[[0.7, 0.8, 0.9, 0.8],
 [1.9, 1.1, 1.6, -0.2],
 [0.8, -0.1, 1.2, -1.4]]: -0.1

[[32.58, -51.20, -72.96, 35.98, 133.82, 180.94],
 [25.00, 73.89, -109.09, 18.39, 85.12, 175.00],
 [38.13, -139.77, 7.25, 49.07, 132.74, 117.92]]: 49.07

[[1.213, 8.840, 14.600, 5.677],
 [2.216, -8.936, -21.803, 20.024],
 [-11.127, 16.222, 9.698, 21.515]]: 16.222

[[68.181, 41.488, 51.967, 106.510, 74.893, 75.271, 107.580],
 [92.434, 157.670, -52.484, -212.884, -106.081, 67.105, -128.012],
 [50.522, 86.534, -87.683, -221.273, -74.656, 26.589, -109.142]]: -74.656

[[0.13, -1.18, -1.84, 0.99],
 [-0.69, 0.57, 1.62, -1.93],
 [-0.38, -0.35, 0.62, -1.34]]: -0.35

[[-28.94, -76.70, -88.84, 140.39, 16.88, -4.75],
 [-28.94, -56.78, 153.73, 151.10, -35.41, -28.94],
 [163.09, -28.94, -194.50, -202.59, 16.88, -4.75]]: -202.59

[[-1.495, -1.612, -1.379, -0.621, -0.716, -0.212, 0.920],
 [0.625, -0.023, -0.527, -0.310, -1.047, 0.511, -1.515],
 [-1.337, 1.907, -1.850, -2.468, -1.917, 1.285, -1.606]]: -1.917
---
-56	-17	0	13
22	-10	-13	-15
-5	0	-29	-60
result: 0

-6	16	67	-5	1
5	21	59	-3	29
-11	44	51	12	5
result: 67

8	17	1	13	-27	-59	-36
-26	-37	49	-23	-54	67	-19
-25	12	-18	-1	19	65	26
result: 1

-7	-30	-27	-65
0	71	-6	1
73	-54	-3	27
result: -27

-23	5	2	6	8
-79	-17	61	6	12
66	32	72	-5	8
result: 2

28	-80	-22	58	15	24
-10	56	15	-24	-19	18
-33	65	-67	57	8	-27
result: -22

-24	-37	12	-36
21	-19	-63	22
-45	-52	-21	0
result: 12

39	61	13	44
39	62	12	45
-40	-54	-13	-42
result: 13
---
Q: [[-7, 60, -2, -46], [19, 50, 32, -50], [-76, -50, -13, 8]]
A: 60
Q: [6, 69, -45, -12, -43, 80, 1]
A: -43
Q: [[-49, -37, 20, -77, 50], [8, 0, 18, -13, -8]]
A: 20
Q: [-32, 65, 22, -31, -77]
A: 22
Q: [[74, 39, -48, -44], [26, 29, -55, -71]]
A: 39
Q: [-60, -18, -5, -34, 46]
A: -5
Q: [9, -65, 16, -3]
A: -65
---
[[0.9, 0.6, 0.2, 0.2, 0.1, 1.2],
 [1.8, 0.1, -1.2, -0.9, -0.2, 1.9]] ans = 0.1

[[77.6, -18.5, 23.5, 40.1, 71.6],
 [-12.8, 72.1, -5.8, 45.8, 11.3],
 [140.2, -8.2, 66.1, 50.2, -193.9]] ans = 45.8

[[0.965, 1.917, 0.947, 1.815, 0.970, 1.074],
 [-0.084, -1.706, -0.657, -1.298, -1.834, -0.077]] ans = 0.970

[[24.605, -7.353, 52.860, -25.631, 90.561, 103.947],
 [-0.592, 120.970, -27.479, 131.870, -39.532, -161.753]] ans = 90.561

[[1.4, -0.1, 1.4, 0.1, 1.4, 1.4, 0.0],
 [1.8, -0.8, 1.8, -0.8, 1.8, 1.8, -0.8],
 [-1.4, 2.2, -1.4, 2.3, -1.4, -1.4, 2.2]] ans = 1.8

[[0.048, -0.034, 0.185, -0.116, 0.217, 0.038],
 [0.012, 0.060, -0.061, -0.005, -0.241, 0.011],
 [0.061, -0.038, -0.012, -0.040, 0.136, -0.003]] ans = -0.241

[[-0.005, 0.110, -0.144, -0.159],
 [0.043, 0.090, -0.122, -0.079]] ans = -0.144
---
[5 5 0 7 8] ==> 8
[ 60 173 187 119 210 171 165] ==> 165
[9867 5256 8003 5187 2041] ==> 2041
[89 11  4 13  7] ==> 7
[7398 4760 5164 2416 8423] ==> 8423
[-45   1 -15   8  40   3  -5] ==> -5
[3060 6273 8749 4763 3459 4802 5153] ==> 5153
---
-23,-1,7,-5,52,-8
-15,8,-29,25,13,7
-22,-4,22,-18,59,-14
==> -23

-19,-14,-64,-1
30,61,32,-14
-28,14,34,-39
==> -19

-1,37,39,20,18,9,20
14,27,-8,-17,-43,-59,25
-7,-10,-8,-2,6,22,-11
==> -1

8,21,68,58
17,24,55,54
9,22,66,57
==> 8

58,11,-2,6,-7,-10,-21
17,36,-13,-23,11,-12,-11
1,0,-11,-8,15,-10,-8
==> 58

15,14,2,57,-31,-12
17,15,3,59,-29,-13
21,20,7,60,-26,-15
==> 15

-69,0,-8,29,34
3,3,-2,-23,17
-31,-49,54,49,-55
==> -69
---
[-30, -23, 0, 35, 30, 43] -> -30, 43

[129, 137, 79, 39, 34, 218] -> 129, 218

[-460, 574, 424, 122, -703] -> -460, -703

[747, 709, 835, 603, 103] -> 747, 103

[[1, 6, 6, 5, 4],
 [5, 7, 6, 7, 7]] -> 1, 7

[185, 494, 408, 841, 989, 587] -> 185, 587

[[655, 551, 241, 251, 163, 480],
 [497, 443, 295, 338, 351, 460],
 [821, 611, 177, 221, 103, 649]] -> 655, 649
---
-10	6	30	49	67 result: -10
-36	-61	9	14	-25	3 result: -36
-41	70	-22	16	-29	-54	-12 result: -41
45	-39	-20	40	64	18	2 result: 45
8	-21	-46	-61 result: 8
37	-62	48	52	-20 result: 37
-37	5	-41	-79 result: -37
-81	-22	-64	-75 result: -81
-54	39	47	9	73	-71	55 result: -54
---
array([ 39, 200, 216, 197]) gives 216, 200
array([3872, 3588, 2804, 4062, 8239, 5410]) gives 8239, 5410
array([ 88, 697, 170, 412, 861, 531]) gives 861, 697
array([-37, -25, -32,  50,  21,  -5]) gives 50, 21
array([-49, -29, -22, -43,  11,  26]) gives 26, 11
array([  5, -30,  35,   6, -36, -18, -45]) gives 35, 6
array([84, 36, 19, 71]) gives 84, 71
---
[[ 30 -53  41  18  42   0]
 [ 27  -9  20 -43 -69 -26]
 [ 28 -11 -13  54  35  23]
 [ 46 -51  -7 -57 -22 -45]
 [-41  22 -12   5  38  21]
 [  9 -22  46 -65  15 -49]
 [-42 -39  65 -59  20  18]
 [ 58  40  -6 -28 -17 -43]
 [-56   2  25 -28   9 -34]
 [  7 -16  39 -23  12  40]] → 58

[[ 51  -6  14  28   3 -20 -12  23   2]
 [-17  -6 -17 -28   7  -8   6  28   1]
 [-19  18  -5  -7  -5  21   4 -34  -3]
 [ 19  17  36  20   2   4 -31 -61 -21]
 [-13 -16 -35  -4 -10   7  22  40  22]] → -19

[[  1 -32  11  10 -51  21   3]
 [-30 -17  21   9   3  66  54]
 [-49 -52  14  13 -51  23  15]
 [-22 -26  21  10 -18  60  43]
 [ 25   9   4   0   2  17   8]
 [-69 -28  -8   1  -9 -42 -17]] → -22

[[ 58   3 -18  -1   6   8 -33]
 [ 64   0 -23  -5   9  15 -38]
 [ 63   0 -22  -5   8  14 -37]
 [ 61   2 -19  -2   7  12 -35]
 [ 62   2 -19  -2   7  13 -35]
 [ 66   0 -24  -6   9  16 -38]
 [ 65   0 -23  -6   9  16 -38]
 [ 59   3 -18  -1   6  10 -34]
 [ 62   1 -21  -5   7  13 -36]] → 65

[[-28  -5  47  11  11  15 -60  38  -5 -65]
 [-55   3 -63  10  -9 -10 -16  29  22 -57]
 [-16 -42  51   3  -7  34  -2  -3 -20   1]
 [-54  17 -35 -38  -7 -11 -19  45 -22 -59]
 [  9  -7  30 -19   1  24  42 -25  -6  23]
 [ -8  -6  22 -21 -10  -7 -15  30  -8 -43]
 [ 33  47 -61 -16  -5 -21  17 -21  24  66]
 [-49  -1   3  12   0  33 -41  -6  14 -48]
 [-33 -59  27  26  -9  17 -26 -24 -12  29]] → 33

[[-39   4  -9 -10  69 -13  44   5  76   6 -34  55  13 -19  13]
 [-20  -2 -33  57  64   3   3  24  23 -16 -13  12 -29  27  52]
 [ -7 -32  25 -22   7 -76 -36 -19  38   4   6   6  11 -10 -56]
 [-12  13  37  46   3 -13 -40 -17   1 -21  16  25 -24 -30 -31]
 [ 18 -32  32  -3  31   5 -13  -7 -12  17 -23  42   0  32 -40]
 [ -7  22 -34 -28  55  -2  -1  28 -17   0  37 -13  -1  19  39]
 [ 45  34 -22  17  14 -75  10  10  -9  14 -29   6  10   2 -38]
 [ 30 -35  14  32  10  16 -14   1  48 -18 -10 -35 -23   7  45]
 [  3 -41  -4  22  -5 -14  46 -20  74 -15 -40  -4  -4 -39   6]
 [-12   5  18  33 -11  30  13 -21 -25   2  17 -28 -18 -10 -48]
 [ -7  24   5  20  35  39  -5 -19  15  -8 -12  -9 -36   6 -37]] → 3

[[ 35  31  47 -47   6 -46  19  79]
 [ 31  25  41 -43   4 -42  12  73]
 [ 29  21  38 -41   3 -40   8  70]
 [ 34  29  46 -46   5 -45  17  78]
 [ 32  26  43 -44   4 -43  14  75]
 [ 30  24  40 -43   3 -41  11  72]
 [ 37  33  49 -48   6 -47  21  81]
 [ 33  28  44 -45   4 -44  15  76]
 [ 29  23  39 -42   3 -40  10  71]] → 37
